Here are some points, one per row:
[-26 -23  28  27  -8  -3   2   1  -4 -43  20 -26 -27   8  -6  -8 -50   5
  11 -25  36  11 -24  -2   3 -46 -57   9 -36  -2 -13   2  33  -8 -51 -13
   4  -6 -16 -34  19   5   2  27  -1 -11 -22 -24]
[-10  13  16 -23 -23 -20   7  -9   5 -11 -22  41  11 -18 -19  33  37 -24
  10 -12  34  -4 -10 -60   3 -50  11  32 -33  44  53  18 -48  -5  -7  18
  14 -40 -29 -47  19   9 -26 -48   4 -37 -15  -7]
[ 16  11  52   8  23 -29 -10  31   6  17  -5 -14  -2  61  10  22  33  15
   9  21 -21 -51 -21 -13  50  17 -28  36  54   0   7 -30  26 -28  22  -6
 -26 -13 -30   7 -15 -26  -5   6  30  -9  27   8]
[-13  14  -4 -16 -49 -71 -17  23  15  14   3   8  55   9 -14 -28 -16 -22
  55  -1  10   9 -14  -1  -3  15 -42 -10  25  14 -16 -15  29  -8   4  11
 -15  12  14   2 -16  35 -32  -4   2 -40  23   5]
[ 34   6  -3   6  -8 -24  57 -44 -13  17 -13  -1 -46  23 -11  -5  12   8
 -30 -38  49  29  52  12  25   4   1   5  34 -21 -28 -14   6   9 -18  31
  11   2  -6  14  10   3  -3  19  -6 -39  28 -17]
[-14  33   6 -22  26   4 -58 -20  -2  24 -26  12  23  -5 -29 -21  35 -25
  24   4  -9  46 -14  14  23  18  15 -10 -30   6 -23 -16   6  20  -8 -39
  46 -32 -34  43  -2  -1  52   0  -3 -13 -37 -12]
[-13  56  51  33 -13  -7 -13  32  35  16 -22  20   9 -15   6 -11 -30 -38
 -17 -14  -4 -10  16  12  15 -29  13  -6  -9  30   5  83  15 -27  22  43
 -26  -8  32 -14  15   2 -22   6 -44   3  -2  -5]
[-29   1 -22  -4 -44  31  -9  58  10  42 -40  37 -36 -46   1  -3   5  60
 -27 -38  12 -30 -10   9  -1 -13 -11   7 -14 -26   0  -6  13   5  -7  35
  -6  17 -11 -42 -25  12  24  16  -1   3 -12  10]
[  1  -5  23 -32 -19  20  14  -7  44   1  28 -23   0 -20 -33  28  -5  24
   2  37  27  -1   5  19 -35 -53 -13 -49  11   8 -33  -3 -34 -23  55  -4
  28   8  -6 -16  20 -13   1  35 -14  29 -19  -9]
[  1   8 -30 -10  70  11 -48   9  11  -7  57  27   3   1 -23 -17  -9   3
  12   1  -4  19  27 -24  36 -27 -12 -27  29 -24   7   9 -15 -12 -30  35
  49  10   8 -14  -6  -9  -3 -10  24  28  42  -8]
[-20 -16  18 -19  -9 -18  18  28   6  22 -22 -78  20  -9   8  -8 -34   4
 -42 -18 -21  11  -9 -43 -43  14  12  -7   7   5  22   5  -2  40   4  10
  37 -20   7   3  -5 -46  15   0  -2 -46  15  27]
[ 11 -52  26  14  -8 -15  -7 -58 -58  25   6   1  14 -47   7  -9   9  32
  15 -26 -37 -10  43  11   2   8   8  -4 -21  -6 -12 -14   9 -36 -13  41
  21  -8 -35 -16  25   1 -16   3 -10  43   9  20]
[ 30 -32  -1 -17  11 -26   2   6   6  27  -3  11 -15  31 -11 -49  13 -44
  24 -33  43  16  -7   0  -9 -30  45   3 -35 -19  -9  43  34 -13  30   3
   3 -32  23  11  11  20   2  33  35  36 -19  38]
[ 41  10 -24  -4  61   1  50  23  -9   0 -16 -24  -2 -24  20  39   5 -16
  15  -5 -30 -28  14 -34 -14  11 -21 -22 -19  18   9 -22  44  -9  12 -19
  14 -43  -5 -21 -29  56 -28 -17 -22  -3  20 -44]
[-46  15 -47  -6 -34  -5  34 -48 -34   0  40 -20  19  24 -22  18  11  -4
  -5   9 -20 -18  19  -4   6   6  -9  -1   8   3  13  34  14   7  21  54
  45  13  -7 -36 -32  18  17   8  14  13 -20 -12]
[ 27  27  25  -7 -23   5  30  41 -13 -16  48  -7 -11  -1   0   3  14 -16
  11   3   4 -47 -21   3  10  25  -8 -23 -42 -27   9   4 -25  42 -21  -6
  -6  12  14  73   6   5  -8  25 -15  13   9 -38]
[-20 -26   6  36  25  -7 -13  32  -6 -14  18  -4  22  -1   8  -1   4 -15
 -48 -13  44 -22  20  23 -35  25 -45  20   6  56   2 -17 -45  29   0 -26
  15  18  37  19 -25  11   7  -7 -11  -9 -39   8]
[ 41  -8  34 -17  28 -14  29 -30  -5 -30  18  54 -16 -13   9 -22 -31   4
 -16  24 -23  -7 -10  -6 -34 -11 -14  15  -4 -24  15  -4 -32  -1 -27  12
  31  20 -24 -22 -16  34 -27  34  41 -20 -57  14]
[ 24  15 -20  -4   1  20 -15 -36  49  38 -13 -25  34   2  41  -2   5   6
 -12  14  25  18 -24  44  19 -10 -38  51  -9  13  24  14   6  -2  21 -14
  -8 -16  25  11  -2 -10  26  13 -20   1  33   0]
[ 35  37  -8  18  -8  20 -22  -1   7 -28 -25 -26 -10  -3  20  -1  29  40
  23  12  18   0 -30 -35 -20  -6  20  15 -11  15 -16  10  13 -58  -7 -13
  27   5  14  42  -6 -11  13 -29 -35   7 -16  43]
[-13  -8  -5 -44 -30  37 -28  -6  13  -7 -17 -10 -33 -11  30  46  -9 -36
   6  19 -22  10   6  -7   1  -2   1  51  -2   3 -14  -7  29  15  -2  18
  13  43  20   5  17  21 -19 -34  38  28  -8  24]
[ 14 -28 -32  14  22 -17  -8  40  10  10   3 -15 -21   0 -28   2  37 -17
 -42  25 -25  44 -23  24  -4  10 -41 -10 -35 -33  32   1  -5 -18  44  44
 -58  13 -32  15   9 -25  -4 -48   3 -30 -35   6]
[-10  -4   0 -31   0 -56 -10 -22  13 -13  18  16  16   3  24   7 -17  36
   8  -4  -2  22  33 -34  12 -24  -2  -1 -22  -3   6   1   0 -32  18 -39
 -40  59   5  20  18  43  13  18  27  35  -3 -39]
[-27  14   1  13   9  55   9  -4 -30 -19  17 -10  13 -17   7 -47  22  -2
  16 -10   5  17  -6 -33  34  41  37  -5  31  -6  -9 -19 -28  -4  30 -12
 -33  22  19 -13  39  -9 -10  28  15 -18  -4  -2]
[ 46  23   5 -14  45  23  -5  -3  22 -28   2 -14  40  39  11   0  30   2
   8 -10 -14 -32  -8  24 -56  18  44   9  -2  -2  -9 -26   8  17 -42  -4
 -43  10   2 -30  44  29  32 -12  10  -8 -11   8]
[-54 -22  -5   6  41  -2  15 -18  -6 -38 -16  33   4  24 -12  22  22  12
 -21   6 -24  -7 -19  -3 -23 -18  33  -2 -21 -14 -42 -26   6   3  14 -17
 -37   5  39  -3  -4 -28 -32  40 -21  -1  49 -12]
[-15   8 -38  -4  -6  -8  65  56  -1  12  -8  25   5  28  41   9  -2  29
 -18  48 -15  30  32  18  13  24 -18 -21 -18  52 -22  40  -7   7 -21 -26
 -29  -6  -3  18  21 -17  18  14   0  14  53  48]
[ 12 -13  -7  45 -14  12 -27  28 -10  31 -17 -49  -3   6  -2  15 -22  38
  20  17  -8  20   5  42   4   1  59  -3 -15  -3 -18   3 -19   1   5 -24
   0  21   6   7 -27 -28 -53 -35  23 -61  15 -23]
[-17  11  -6 -11   9   3  -2 -19 -54  37  38  10 -34 -31 -31  27 -38 -12
 -31   9   3 -11 -41  24  12   6  42  -4  43  18  -3 -34  18 -14   6  -2
   1 -15 -15 -17   5  15  -4 -22 -29   4  -8  -9]
[ 10  -9 -12 -21  -5   3 -15 -42 -27 -37   4 -24 -11 -22  23 -48  18  26
  -1  20   8  -8  38   0  13 -37   3  10  38  23 -22  13  27  51   4  18
 -42   1 -34  -8 -38 -33  25 -14 -35  30 -27 -15]
[  3 -11  -5   2  10  -2 -15 -38  -7  29 -29  -1   2  34  11  10 -19   1
  33  34  11  14 -32 -19  17  45   1 -31  19 -21  -8   9 -58 -18 -56   2
 -21 -11  28 -16  -3 -32  11 -18 -33  26 -43 -15]
[ -4 -60  19  45 -47  28   9   0  39  24   3  13 -14 -16  -9  -2  -3 -18
  17  24 -29   1  16 -45  17   8  13  15  10  26  33  -6  25  20 -15 -33
   7  27  21   0 -20  30  20 -24 -36   8  25  13]
[  1   5 -12  20 -52  19 -21  15 -57 -32 -17  33 -15  21   4  -9  20  17
 -33 -14   9  21  -6  20 -29   8 -13 -54  45 -55  56 -19  15  10  12 -23
  18 -16  11  15  -1 -23  -6  -9  45   3   0 -25]
[  1   5  -6  -5  22  35  10  -4  42 -49 -21  20  12  18 -45 -13 -43 -15
  13 -53  -8 -34  -8  42   3  60   0   9 -16 -33  16 -16 -14  47  25 -40
  11 -25 -13  14  -2 -50 -21 -12  -3  53  36  17]
[-16   6 -23  25  -1   0  -5 -14   5 -12   9  10  -9 -33  16  23 -34 -55
  11 -11 -25 -17  13  24 -10  -8  15   4  35 -15 -12   4 -42  -7 -24 -16
  -4 -29 -25  28  -3  13  40  17  29 -34  12  26]
These points spread out most along one direction. How many in every 100 of the points above lie lower along it than each point below? Answers are rounded to whole numbers. More than half of the points above lie lower than the first one.
[ 30 -32  -1 -17  11 -26   2   6   6  27  -3  11 -15  31 -11 -49  13 -44
  24 -33  43  16  -7   0  -9 -30  45   3 -35 -19  -9  43  34 -13  30   3
   3 -32  23  11  11  20   2  33  35  36 -19  38] 66
[-29   1 -22  -4 -44  31  -9  58  10  42 -40  37 -36 -46   1  -3   5  60
 -27 -38  12 -30 -10   9  -1 -13 -11   7 -14 -26   0  -6  13   5  -7  35
  -6  17 -11 -42 -25  12  24  16  -1   3 -12  10] 69
[-27  14   1  13   9  55   9  -4 -30 -19  17 -10  13 -17   7 -47  22  -2
  16 -10   5  17  -6 -33  34  41  37  -5  31  -6  -9 -19 -28  -4  30 -12
 -33  22  19 -13  39  -9 -10  28  15 -18  -4  -2] 34
[  1   8 -30 -10  70  11 -48   9  11  -7  57  27   3   1 -23 -17  -9   3
  12   1  -4  19  27 -24  36 -27 -12 -27  29 -24   7   9 -15 -12 -30  35
  49  10   8 -14  -6  -9  -3 -10  24  28  42  -8] 74
[  3 -11  -5   2  10  -2 -15 -38  -7  29 -29  -1   2  34  11  10 -19   1
  33  34  11  14 -32 -19  17  45   1 -31  19 -21  -8   9 -58 -18 -56   2
 -21 -11  28 -16  -3 -32  11 -18 -33  26 -43 -15] 43
[ 11 -52  26  14  -8 -15  -7 -58 -58  25   6   1  14 -47   7  -9   9  32
  15 -26 -37 -10  43  11   2   8   8  -4 -21  -6 -12 -14   9 -36 -13  41
  21  -8 -35 -16  25   1 -16   3 -10  43   9  20] 94
[-15   8 -38  -4  -6  -8  65  56  -1  12  -8  25   5  28  41   9  -2  29
 -18  48 -15  30  32  18  13  24 -18 -21 -18  52 -22  40  -7   7 -21 -26
 -29  -6  -3  18  21 -17  18  14   0  14  53  48] 3
[ 46  23   5 -14  45  23  -5  -3  22 -28   2 -14  40  39  11   0  30   2
   8 -10 -14 -32  -8  24 -56  18  44   9  -2  -2  -9 -26   8  17 -42  -4
 -43  10   2 -30  44  29  32 -12  10  -8 -11   8] 17
[ 35  37  -8  18  -8  20 -22  -1   7 -28 -25 -26 -10  -3  20  -1  29  40
  23  12  18   0 -30 -35 -20  -6  20  15 -11  15 -16  10  13 -58  -7 -13
  27   5  14  42  -6 -11  13 -29 -35   7 -16  43] 40
[-16   6 -23  25  -1   0  -5 -14   5 -12   9  10  -9 -33  16  23 -34 -55
  11 -11 -25 -17  13  24 -10  -8  15   4  35 -15 -12   4 -42  -7 -24 -16
  -4 -29 -25  28  -3  13  40  17  29 -34  12  26] 46
[ 10  -9 -12 -21  -5   3 -15 -42 -27 -37   4 -24 -11 -22  23 -48  18  26
  -1  20   8  -8  38   0  13 -37   3  10  38  23 -22  13  27  51   4  18
 -42   1 -34  -8 -38 -33  25 -14 -35  30 -27 -15] 77
[-10  13  16 -23 -23 -20   7  -9   5 -11 -22  41  11 -18 -19  33  37 -24
  10 -12  34  -4 -10 -60   3 -50  11  32 -33  44  53  18 -48  -5  -7  18
  14 -40 -29 -47  19   9 -26 -48   4 -37 -15  -7] 97
[-26 -23  28  27  -8  -3   2   1  -4 -43  20 -26 -27   8  -6  -8 -50   5
  11 -25  36  11 -24  -2   3 -46 -57   9 -36  -2 -13   2  33  -8 -51 -13
   4  -6 -16 -34  19   5   2  27  -1 -11 -22 -24] 86
